One vector is turned by the same rotation once a step. Each row is the vector after some number of steps, and that number follows the row.
The counts run from 0 to 1264.
[ 18.3   7.3  -7.6  15.2  -6.0   0.4  10.2  23.2  -0.2  -9.7 -24.5  12.9
 -37.6   6.7 -11.2   8.8   9.5  -9.0  18.6  22.4 -10.0 -14.6 -28.1 -32.5
   2.1  11.9  17.9  10.0   1.9   5.3  39.1   9.4  -4.8  -8.2  33.9  -4.9
 -29.1   9.6  43.0  -3.0  21.6 -25.1   4.1   2.9]
402
[  2.8   4.9 -26.7  22.6 -19.0 -11.9   5.2  44.4  -5.7   9.4   0.1  12.3
  -2.8  -5.4  12.7 -15.7 -12.7  13.5  24.7  -4.9 -13.3 -12.6 -22.8  -0.3
  -5.2   4.7  28.4 -34.9  20.0 -27.4  17.8 -10.9  -0.3 -28.4 -16.0 -22.7
 -10.4 -12.6   8.1 -29.4   8.3 -37.0  -4.8  15.5]
790
[-20.8 -25.3   5.8 -34.1 -25.4  16.2   8.4 -27.3  12.0  -9.7  34.9 -17.8
  12.7   8.9   9.8  18.2 -20.3 -20.5  26.0 -13.3 -12.5   3.1 -11.5  22.1
  -7.4  -3.9   0.0  -6.9   4.4  -1.7 -38.0   4.4  -9.6  16.7   6.6 -26.1
  -2.9   7.7 -22.3 -22.5 -39.0 -19.0 -10.6 -10.6]
552
[-10.7  10.0  -9.4  26.4 -33.9  17.7  -6.4   8.2  27.9  -8.3  11.3  18.4
  20.9 -10.3  -6.5  11.7 -14.8 -11.9  14.4 -10.8   8.2  10.3 -19.8 -18.4
   3.3   4.8  25.4 -35.2 -16.4 -35.6  24.7  -6.4  -5.5  16.3 -16.3 -14.9
  14.0  10.9 -22.8 -41.3 -13.5 -14.6  10.6  12.1]
383
[-12.1  -7.1  10.7  18.9   5.5   1.2  19.3 -20.5 -31.3  22.2 -16.2 -32.2
 -13.9   4.3  20.2  -1.4  10.9  -6.4   4.1  35.1 -23.1  -4.9  22.3  30.3
   5.7  -6.9   5.7  18.5  10.1  -2.5   3.0  34.1  20.6  27.2  34.2 -15.5
 -12.6  10.6   4.9 -23.9   7.1  15.2 -19.2   0.5]
725
[ 10.9  18.1  -6.9 -51.6   7.6  -9.0  -5.0  15.8 -42.0 -21.6  -0.4  10.4
   7.3  -0.4  -8.2  14.0 -17.6  -3.8   1.8 -11.7  -3.3 -14.4  13.0  18.6
  26.0  -0.8  -5.6  -1.8   3.1   0.8 -11.2 -16.8  -8.1 -53.8   7.8   1.6
 -20.3 -17.0  -0.2  29.6  -7.3 -15.6   8.8 -27.3]
136
[-11.2   0.3  18.3  23.1  16.0  10.3 -23.6  -7.7  -1.8  -7.1 -19.9  10.8
   3.5   4.0  -4.7   2.9  -1.5   9.2 -11.4  19.8  14.7  17.5  11.3 -39.7
   7.8  -1.1   8.6 -13.2  -5.0 -35.9  32.2  12.6  31.7  34.8   5.3  15.2
  29.8  23.4 -25.1  -2.7   1.5 -17.6  34.8  -2.2]
1234
[-24.6 -30.9  15.5 -24.7  18.5  11.5 -13.8 -25.4  -0.9 -19.8   7.0   9.3
   5.0  28.7   8.8  -4.5 -26.3  22.9 -14.5 -14.3  12.3  11.6   2.6 -19.0
 -11.7   0.2 -22.3  -3.5  -9.7  -3.3 -31.3  -3.8  25.7  18.4   4.0   4.4
  29.0  13.8 -30.6  25.1 -22.0 -24.1  15.9 -14.3]
752
[ -9.4  23.7 -15.2   4.1   2.5 -28.4  11.0  47.6 -22.8   0.1   3.0  15.6
  45.0 -11.9  25.2 -18.1  -1.8  24.2   1.9 -14.3  -3.7 -10.4  15.3  10.6
  -4.8   6.4  -0.2 -21.1 -30.7   1.2   8.2 -28.3  -2.1  -6.5  -7.4 -10.1
  -4.0  -5.0 -33.0 -14.0 -22.3  19.4  11.0   8.0]
996
[-11.2 -17.2  32.8  17.9  -5.7 -14.0  33.5  -1.6 -32.5  23.3  -2.2 -37.7
   5.4  -5.2  32.3  -7.5  18.2   3.6  22.0  19.2 -20.9  -8.3   5.6  24.0
  -4.1  10.8   7.3   4.8   5.4  -0.8  -6.1  27.8  16.6  31.1  27.6 -15.4
 -15.8  25.1  -7.3 -28.0  -1.5  -5.7  -9.9   3.3]
723
[  3.1   6.5 -15.9  25.2 -10.0   6.2  21.3 -15.3  23.4   4.4   0.2  -9.5
 -10.9  14.8   9.6  16.2  13.9 -28.0  17.6  36.7 -20.4  -2.8  24.1   2.8
  -3.3 -16.9  11.4  14.8   1.5  -5.6   6.7  18.2  -1.1  36.8  33.2 -12.4
  -3.0   1.4  22.1 -38.9  -7.6  33.9  -8.7  10.2]
1118
[  1.6  12.9 -28.0  16.8 -21.5   9.4   9.2 -11.7  27.0   5.3   6.0  -4.8
   9.0   6.4   9.0  21.5   4.8 -33.3  19.1  29.9 -16.9   4.0  31.3   6.2
   8.6 -21.7  23.6  -9.5  15.5 -26.7   4.0  16.5  -6.1  29.0   7.8 -19.5
   4.6  -8.4   6.9 -50.5 -12.4  24.5   1.6  12.4]
75
[-22.7  25.0 -26.7  19.0   4.6  -1.4 -40.4  13.0  24.5  -5.1 -14.9  16.3
  14.1  -9.6  -6.1 -18.7 -18.4  16.6 -22.6  -1.1  -1.6   1.8  -9.4  -7.6
   9.6 -23.5   9.3 -28.7 -15.4 -26.0  28.1   1.1  -2.7 -15.9 -12.5   9.0
  30.8 -12.5 -33.4  -0.2 -27.9  -5.9  -0.7  16.3]
680
[-26.1   3.2  22.5  11.2  24.2  -3.8   3.7  -1.2 -57.0  14.2 -18.5 -15.0
   5.5  -9.4  23.8 -20.6  -4.3  24.5 -21.5   4.5  -3.3  -9.0  24.0  40.9
  -2.8   6.2 -18.5   9.1 -19.3   8.5   1.7   0.2  23.2  -3.7  16.4  -9.3
  -6.8   6.2 -28.7  14.7   5.4  -1.5 -17.9 -11.0]
428
[-25.0 -16.2   9.6 -32.9   8.1  12.7 -28.8 -15.3  16.6 -29.7   8.7  10.4
  14.9  13.8  -6.3  -3.6 -27.7  15.6  -7.0 -20.8   5.9   7.8 -14.4 -26.2
  -0.7  -1.4  -9.0 -13.4 -12.0  -2.1 -19.6   0.5  -1.5   5.3  -2.5  13.4
  29.2  15.4 -38.5  20.7 -45.4 -25.6  22.1 -14.3]
759
[  7.9  -3.3  -6.8 -41.1   0.2 -10.2   9.6  -1.9 -21.1  -0.9   2.9 -24.1
 -14.1   5.0   0.4   7.8  -9.5  -9.9  19.6   8.9 -31.3 -24.9  -5.5  37.7
  18.4 -19.8   3.9  12.8  29.2   8.9 -25.3  22.3 -13.8 -40.1  28.4  -5.1
 -21.0 -14.2  17.8   4.2 -17.9 -10.9 -19.7 -10.8]
239
[  6.1  -4.0   2.3 -59.2  15.8  -6.2  -3.5  -7.1 -19.9 -20.4  13.5   5.6
  21.8  22.6  10.4  19.2 -13.2  -2.1  10.6  -9.3  -7.1   3.9  40.5  -2.0
   3.9  -8.8 -15.3   7.1   5.1   1.6 -42.4 -17.2  -3.1 -13.9  11.6   8.1
   9.1  -1.7 -11.3  22.0 -29.4   7.8  24.8 -24.2]
447
[ -8.2 -12.9   9.2 -22.1  -3.6  -6.0  -2.2  -0.7 -42.6  15.5  -6.6 -28.6
   3.3  -4.4  17.1  -9.0 -13.6   7.9   8.6   2.2 -25.1 -19.6  -8.1  41.7
  14.1  -5.4  14.5 -14.5  48.7 -19.2 -19.7  15.1   7.0 -31.8   6.4 -14.7
 -11.7  -7.9 -12.1  -3.0  -4.4 -39.3 -12.2  -3.4]
236
[ -4.2  -2.5 -11.2  24.2  -1.4  24.4  20.2 -15.6  20.2  -4.4  -1.9   5.2
 -25.3  21.7   2.7  16.5  14.1 -20.0   5.2  30.2  -4.4   2.1  16.6 -15.9
 -11.3  -0.4  -8.2  25.9 -24.4  12.8  10.5   4.6   5.6  49.7  43.6 -17.3
  -9.3  13.8  27.3 -16.6   3.9  22.7  -7.2  -3.3]
1126
[-15.6 -17.1  -2.8  46.0 -19.4  24.4  21.4  -6.8  15.2  10.0   2.6   4.2
 -15.9   9.6  14.4   6.8  -3.5  -1.3  12.4  15.1   0.4  14.4   0.5 -16.5
 -20.9   7.0   9.8  -1.3   4.3 -24.2  15.6  -0.1  20.0  50.7   8.0 -34.0
   0.0  12.6   6.7 -43.8  16.0 -17.3   1.7   8.5]
88
[-14.4  14.6 -35.0  -4.5 -24.8  38.6 -22.5 -14.8  16.8 -14.8   2.4  15.0
 -23.3   0.3 -19.2  16.5 -32.5 -23.4 -11.2  -2.3  -4.6  -1.3 -23.0  17.2
  13.3 -22.9   6.0  -8.4  10.4 -24.3   4.0   3.9  -7.5 -32.3  -1.7 -25.0
  -4.9 -18.6  -1.9  -3.2  -2.6 -33.4 -24.7  -6.7]
866
[  4.9  -9.7 -10.3  23.2  -1.0 -12.2  11.1  36.3  27.4  -8.3  -9.1  23.6
 -29.6  14.8   3.0 -10.9   8.4  19.9  20.5   7.3 -13.9 -15.4 -44.9 -46.3
 -27.3  13.2   8.8  -2.3 -14.7  14.1  29.4   1.5 -14.3   7.1  24.5   1.0
  -7.1  13.6  25.7  -3.0  -4.3 -24.7   5.8  12.0]
492
[-21.0 -14.2 -15.0 -16.0  14.0  -3.9 -16.1  -0.4   8.0  -5.1  10.9  13.0
  33.8  21.7  27.6 -11.8 -20.1  25.1  -3.7  -8.0  -4.7  11.0  31.5  -9.5
 -14.3 -13.8  -9.9 -21.2  11.6 -19.7 -31.7 -18.0  11.7  16.7 -18.9  -6.2
  37.6  -6.9 -35.8  -5.9 -31.5  -1.1  25.1   2.9]
361
[-30.1 -11.0 -12.4   8.9  16.1  -5.5 -25.2  18.1   1.7   6.3 -19.0   1.5
 -18.9   1.6  18.5 -41.2 -20.0  45.2 -20.8  -0.5 -19.0 -16.5 -30.8  10.1
 -13.7 -16.8  -1.7 -18.0  11.6  -0.6  -1.0  11.6   1.8 -33.3  -3.9   2.3
  15.0  -9.0 -16.5  11.6 -20.9 -33.2 -20.0  15.4]
975
[-29.8 -26.2  17.0   8.1  22.5  15.4 -23.8 -12.5  -9.4  -2.7 -15.5   2.7
 -28.9  13.2   1.6 -23.5 -22.3  40.1 -23.8  -3.5   1.8   3.2 -25.8 -13.1
 -10.6   2.2 -13.4  -1.4  -1.4   0.7  -0.4   6.9  24.1  -0.8  13.3  -4.2
  18.4  11.7 -19.2  24.1   8.3 -55.0  -3.6  -7.7]
1056
[  6.2  28.8 -15.2   3.7 -21.2 -18.7   5.9  49.3   0.7 -19.5  -0.4  31.5
  28.2 -17.7  -6.8   7.2  -5.7  -4.5  22.4 -20.1   6.9 -10.8 -21.5 -14.5
   5.4  18.4  15.2 -32.4 -36.7  -7.4  35.3 -24.0 -23.2 -22.4  -3.0  -6.0
 -16.6   0.3 -14.0 -13.0 -12.3  -4.8  13.4   0.5]
692
[-17.3 -30.1  22.0 -27.4 -13.8  14.9  24.9 -25.6  -9.0  -2.7  19.5 -22.8
  -4.7  14.6  10.0  18.2  -5.5 -18.7  23.6  -1.6 -15.8  -5.2  -2.7  23.6
  -8.4   8.4  -7.2  18.2  -3.8  19.6 -34.9  15.2  -1.7  26.3  37.7 -24.8
 -16.1  19.1  -5.5  -7.1 -23.7  -7.9 -18.3 -17.6]
640
[-15.9   2.8  33.0   9.8 -10.7  17.1 -21.9 -15.4 -26.3 -18.3 -13.7  -0.6
  13.9 -21.5 -17.8  13.9 -11.0  -5.4  -4.0  -5.1  14.4   3.4 -26.8   0.1
  26.6  11.9  12.9 -21.8 -14.8 -26.4  36.9  15.8   9.7   4.9   2.4   7.4
  -3.8  26.9 -36.3   0.0  -3.9 -39.9   2.4 -12.1]
1248
[ 14.7  15.4 -25.4  -6.9 -11.6  -8.5   7.0  -1.6  20.8   0.3   6.7  -6.5
  21.8   7.6   8.6  21.3   2.4 -28.0  22.6  25.8 -24.5  -2.3  38.1  12.9
  19.0 -29.0  20.5  -8.2  27.8 -29.7  -7.4  12.2  -7.2   3.8   4.8  -5.3
   6.2 -17.6   3.1 -38.1 -21.8  28.6   8.4   8.8]
68
[-15.9   8.3   1.3  34.7  20.5   1.1  18.5  -4.5 -29.9  18.0 -15.9 -11.3
   0.8   2.7  27.0  -5.3  14.4   7.9 -10.9  29.3  -2.9   2.9  51.1  22.2
  -6.2  -4.6 -10.4  23.0 -16.9  -2.6  14.1   4.5  27.8  35.3  30.8 -12.2
   0.4   7.7  -3.8 -12.4  14.6  33.1  -1.8  -0.1]
821
[  5.3 -13.1   2.3   3.6 -18.7 -16.2  37.6   5.8  24.2   1.7  15.4 -14.4
  13.1  16.3  22.2  10.4  18.3 -17.3  46.4  13.9 -23.2  -5.9   1.7  -6.2
 -13.7   4.0  14.8   3.7  -3.0   1.1  -9.3  15.1 -11.2  39.6  23.0 -16.3
  -5.1  17.1  11.0 -42.1 -27.2  19.5   1.4  14.7]
1113
